Each row has a name. After each piece below comes the name of the row it's from. Each question is about the rows just above it.

(107): 4.5 -22.1 3.7 -27.0 -2.8 -89.0 34.9 -14.1 46.5 -49.9 13.6 -38.0 -8.7 7.3
 -0.2 3.1 -55.9 7.0 10.6 19.0 -45.8 4.0 44.9 -13.4 40.4 -4.4 13.2 -8.5
 9.9 -49.1 15.8 1.0 -13.0 16.5 31.3
(48): 5.6 -20.7 2.8 -26.5 -3.8 -86.7 34.9 -14.2 43.4 -50.7 15.8 -37.5 -7.3 7.0
 -0.3 1.8 -54.4 6.0 10.5 20.9 -47.0 5.3 45.7 -12.1 41.0 -4.8 13.0 -9.4
 11.9 -49.3 15.0 1.6 -10.8 15.5 30.6
(40): 6.3 -27.8 15.8 -33.3 4.2 -67.4 35.2 4.0 39.1 -35.8 13.4 -24.9 -7.6 12.3
 -13.4 2.7 -53.0 24.9 32.2 28.7 -34.6 18.6 40.5 -3.8 37.4 10.8 15.8 5.8
 -5.0 -33.8 21.7 -4.9 -1.3 -9.8 20.9
(86): 6.1 -28.0 17.1 -37.2 3.8 -66.7 35.1 -0.3 38.8 -37.9 13.8 -26.8 -8.6 13.8
 -11.0 5.0 -51.5 25.5 32.7 27.9 -35.0 21.2 42.4 -3.0 36.1 9.1 13.7 3.3
 -4.9 -33.7 22.7 -4.0 -0.4 -12.1 21.6
(119): 6.3 -27.8 15.8 -33.3 4.2 -67.4 35.2 0.5 39.1 -35.8 13.4 -24.9 -7.6 12.3
 -13.4 2.7 -53.0 24.9 32.2 28.7 -34.6 18.6 40.5 -3.8 37.4 10.8 15.8 5.8
 -5.0 -33.8 21.7 -4.9 -1.3 -9.8 20.9
(147): 1.4 -21.9 -22.1 -36.7 -2.5 -73.7 23.6 -2.9 36.3 -42.3 -1.3 -37.5 -7.7
 35.3 0.4 16.4 -51.1 20.2 18.7 1.8 -23.4 2.0 38.1 -11.6 49.1 6.5 13.6
 10.7 -1.6 -60.5 23.5 -11.9 -17.4 -6.8 44.0
which: 6.3 -27.8 15.8 -33.3 4.2 -67.4 35.2 0.5 39.1 -35.8 13.4 -24.9 -7.6 12.3
 -13.4 2.7 -53.0 24.9 32.2 28.7 -34.6 18.6 40.5 -3.8 37.4 10.8 15.8 5.8
 -5.0 -33.8 21.7 -4.9 -1.3 -9.8 20.9 -> (119)
Which row holds 1.4 -21.9 -22.1 -36.7 -2.5 -73.7 23.6 -2.9 36.3 -42.3 -1.3 -37.5 -7.7
 35.3 0.4 16.4 -51.1 20.2 18.7 1.8 -23.4 2.0 38.1 -11.6 49.1 6.5 13.6
 10.7 -1.6 -60.5 23.5 -11.9 -17.4 -6.8 44.0? -> (147)
which: 6.3 -27.8 15.8 -33.3 4.2 -67.4 35.2 4.0 39.1 -35.8 13.4 -24.9 -7.6 12.3
 -13.4 2.7 -53.0 24.9 32.2 28.7 -34.6 18.6 40.5 -3.8 37.4 10.8 15.8 5.8
 -5.0 -33.8 21.7 -4.9 -1.3 -9.8 20.9 -> (40)
5.6 -20.7 2.8 -26.5 -3.8 -86.7 34.9 -14.2 43.4 -50.7 15.8 -37.5 -7.3 7.0
 -0.3 1.8 -54.4 6.0 10.5 20.9 -47.0 5.3 45.7 -12.1 41.0 -4.8 13.0 -9.4
 11.9 -49.3 15.0 1.6 -10.8 15.5 30.6 is in which row? -> (48)

(45): 1.0 6.9 -72.4 18.5 -1.4 -14.5 4.4
(6): -0.6 12.5 53.4 -23.2 -6.7 8.9 3.5
(15): -0.6 -7.9 53.4 -23.2 -6.7 8.9 3.5
(131): -0.6 -7.9 53.4 -23.2 -0.4 -16.9 0.5
which: -0.6 -7.9 53.4 -23.2 -0.4 -16.9 0.5 -> (131)
which: -0.6 -7.9 53.4 -23.2 -6.7 8.9 3.5 -> (15)
which: -0.6 12.5 53.4 -23.2 -6.7 8.9 3.5 -> (6)
which: 1.0 6.9 -72.4 18.5 -1.4 -14.5 4.4 -> (45)

(116): -21.8 -59.4 61.5 -24.1 -78.3
(30): 35.1 -60.7 80.0 -30.9 -51.3
(23): 63.9 66.1 62.8 33.5 69.3
(150): 47.4 -37.3 73.3 63.6 36.4
(125): -55.5 21.5 61.3 4.4 25.5
(158): 2.2 -29.5 -66.8 48.9 1.8
(106): -73.0 39.6 -31.0 -1.2 21.4
Where do -73.0 39.6 -31.0 -1.2 21.4 appear? -> (106)
2.2 -29.5 -66.8 48.9 1.8 is in which row? -> (158)
which: -21.8 -59.4 61.5 -24.1 -78.3 -> (116)

(123): 3.2 -6.2 -7.2 8.9
(135): -0.7 -4.8 -15.9 11.3
(171): -3.1 -23.1 -39.9 13.8
(169): 3.2 -13.2 -0.6 -1.9
(167): 0.2 33.4 -0.6 5.7
(94): 0.2 33.4 32.6 5.7
(190): -7.0 26.7 26.5 -4.5
(27): -2.2 -51.4 -38.3 0.4
(84): -3.1 -71.9 -66.0 14.3
(117): 10.0 34.7 17.1 1.3
(179): -19.8 40.5 44.1 15.6
which: -3.1 -23.1 -39.9 13.8 -> (171)
Where do -19.8 40.5 44.1 15.6 appear? -> (179)
which: -3.1 -71.9 -66.0 14.3 -> (84)
Which row holds -0.7 -4.8 -15.9 11.3? -> (135)

(108): 0.0 -0.3 0.2 -0.5 0.6 49.4 71.5 70.8 70.7 70.0 69.6 73.9 71.0 69.5 69.1
 70.7 69.3 69.6 71.1 71.2 71.6 70.2
(60): 0.0 0.4 -0.8 1.0 -0.6 -0.2 1.8 66.2 69.2 69.3 71.1 72.4 69.1 71.9 69.7
 69.0 69.6 70.3 71.2 68.8 70.2 68.9
(85): 1.9 -0.9 -0.7 0.3 -0.3 0.3 0.3 -0.2 0.6 0.4 0.5 0.2 0.1 1.0 -0.9 0.9
 -0.5 1.9 0.7 6.7 66.6 69.9
The row with 1.9 -0.9 -0.7 0.3 -0.3 0.3 0.3 -0.2 0.6 0.4 0.5 0.2 0.1 1.0 -0.9 0.9
 -0.5 1.9 0.7 6.7 66.6 69.9 is -> (85)
which: 0.0 0.4 -0.8 1.0 -0.6 -0.2 1.8 66.2 69.2 69.3 71.1 72.4 69.1 71.9 69.7
 69.0 69.6 70.3 71.2 68.8 70.2 68.9 -> (60)

(9): 28.8 3.9 -1.6 35.6 39.5 -59.1 -28.4 1.6 -22.2 -30.1 -13.1 -32.6 23.0
 -52.7 -24.1 47.0 56.4 -15.3 -13.7 20.8 -47.5 -29.4
(5): -11.6 55.6 26.6 -33.9 -43.6 93.5 8.4 30.5 0.9 -9.5 13.2 9.5 -5.7 57.5
 5.5 -68.3 -37.6 -33.5 38.7 -36.0 47.5 17.7
(67): -7.9 25.9 23.1 -37.1 5.0 69.6 -0.9 31.6 13.0 -17.8 28.0 5.7 19.2 41.8
 -14.5 -41.5 -27.5 -51.4 44.2 -41.1 26.4 -0.7
(59): 46.4 21.1 -25.9 -2.8 10.4 -14.0 -26.3 26.3 -38.4 -11.5 9.6 -22.9 26.6
 -62.7 -25.5 46.0 35.5 -16.6 -8.6 -1.2 -67.2 -36.8
(149): 23.5 0.0 2.6 43.9 43.5 -67.7 -27.6 -1.8 -17.7 -33.3 -17.0 -32.0 20.4
 -50.4 -21.0 47.7 56.8 -13.2 -15.7 24.1 -42.8 -25.2
Which row holds 23.5 0.0 2.6 43.9 43.5 -67.7 -27.6 -1.8 -17.7 -33.3 -17.0 -32.0 20.4
 -50.4 -21.0 47.7 56.8 -13.2 -15.7 24.1 -42.8 -25.2? -> (149)
Which row holds 28.8 3.9 -1.6 35.6 39.5 -59.1 -28.4 1.6 -22.2 -30.1 -13.1 -32.6 23.0
 -52.7 -24.1 47.0 56.4 -15.3 -13.7 20.8 -47.5 -29.4? -> (9)
Where do -11.6 55.6 26.6 -33.9 -43.6 93.5 8.4 30.5 0.9 -9.5 13.2 9.5 -5.7 57.5
 5.5 -68.3 -37.6 -33.5 38.7 -36.0 47.5 17.7 appear? -> (5)

(105): 20.2 -23.6 28.9 -43.2 2.2 -41.0 -52.4 4.6 15.1
(177): -28.3 -42.1 -44.6 16.3 47.7 25.7 -1.0 -17.0 13.1
(25): -13.1 3.3 5.4 2.4 17.2 8.0 -32.8 -18.3 -21.9
(95): -21.5 -25.5 14.6 -8.1 -11.8 -10.0 -30.7 -16.4 26.2
(104): 20.7 4.3 22.9 -28.5 -19.4 -32.7 34.0 7.9 -14.0
(100): 41.7 -26.3 -22.7 -37.2 30.0 -43.4 -2.6 11.4 17.1
(183): 30.5 7.0 45.4 12.3 -2.1 23.1 -24.5 -19.4 2.9
(38): -33.6 24.4 -23.8 37.6 -3.4 20.2 15.4 -9.3 20.4
(216): -21.5 -5.7 25.1 -50.6 -3.9 -8.8 -15.7 -20.2 23.9
(138): -28.3 -42.1 -44.6 16.3 -3.6 25.7 -1.0 -17.0 13.1
(175): 63.9 -48.5 -19.7 -28.8 13.4 -12.2 -69.9 -19.3 27.0
(99): 11.4 10.7 0.1 29.5 -12.4 -5.6 13.6 7.3 7.8
Which row holds -28.3 -42.1 -44.6 16.3 47.7 25.7 -1.0 -17.0 13.1? -> (177)
which: 11.4 10.7 0.1 29.5 -12.4 -5.6 13.6 7.3 7.8 -> (99)
30.5 7.0 45.4 12.3 -2.1 23.1 -24.5 -19.4 2.9 is in which row? -> (183)
Where do 20.2 -23.6 28.9 -43.2 2.2 -41.0 -52.4 4.6 15.1 appear? -> (105)

(66): 4.7 -2.8 -8.1 8.4 12.8 -10.0 -15.2 -19.6 -12.8
(17): 1.3 21.5 -24.0 48.4 -31.2 -27.6 -7.1 10.1 1.9
(88): -79.6 40.4 3.7 -3.0 9.1 14.6 2.3 12.5 34.5
which: -79.6 40.4 3.7 -3.0 9.1 14.6 2.3 12.5 34.5 -> (88)
Which row holds 1.3 21.5 -24.0 48.4 -31.2 -27.6 -7.1 10.1 1.9? -> (17)
The row with 4.7 -2.8 -8.1 8.4 12.8 -10.0 -15.2 -19.6 -12.8 is -> (66)

(20): 17.9 -21.8 -51.2 -63.2 -31.4 -37.6
(65): 14.5 75.1 -63.1 -25.7 32.8 0.8
(36): 17.9 -21.8 -51.2 -63.2 -46.4 28.9
(4): -73.8 75.1 -63.1 -25.7 32.8 0.8
which: 17.9 -21.8 -51.2 -63.2 -46.4 28.9 -> (36)
The row with 14.5 75.1 -63.1 -25.7 32.8 0.8 is -> (65)
The row with 17.9 -21.8 -51.2 -63.2 -31.4 -37.6 is -> (20)

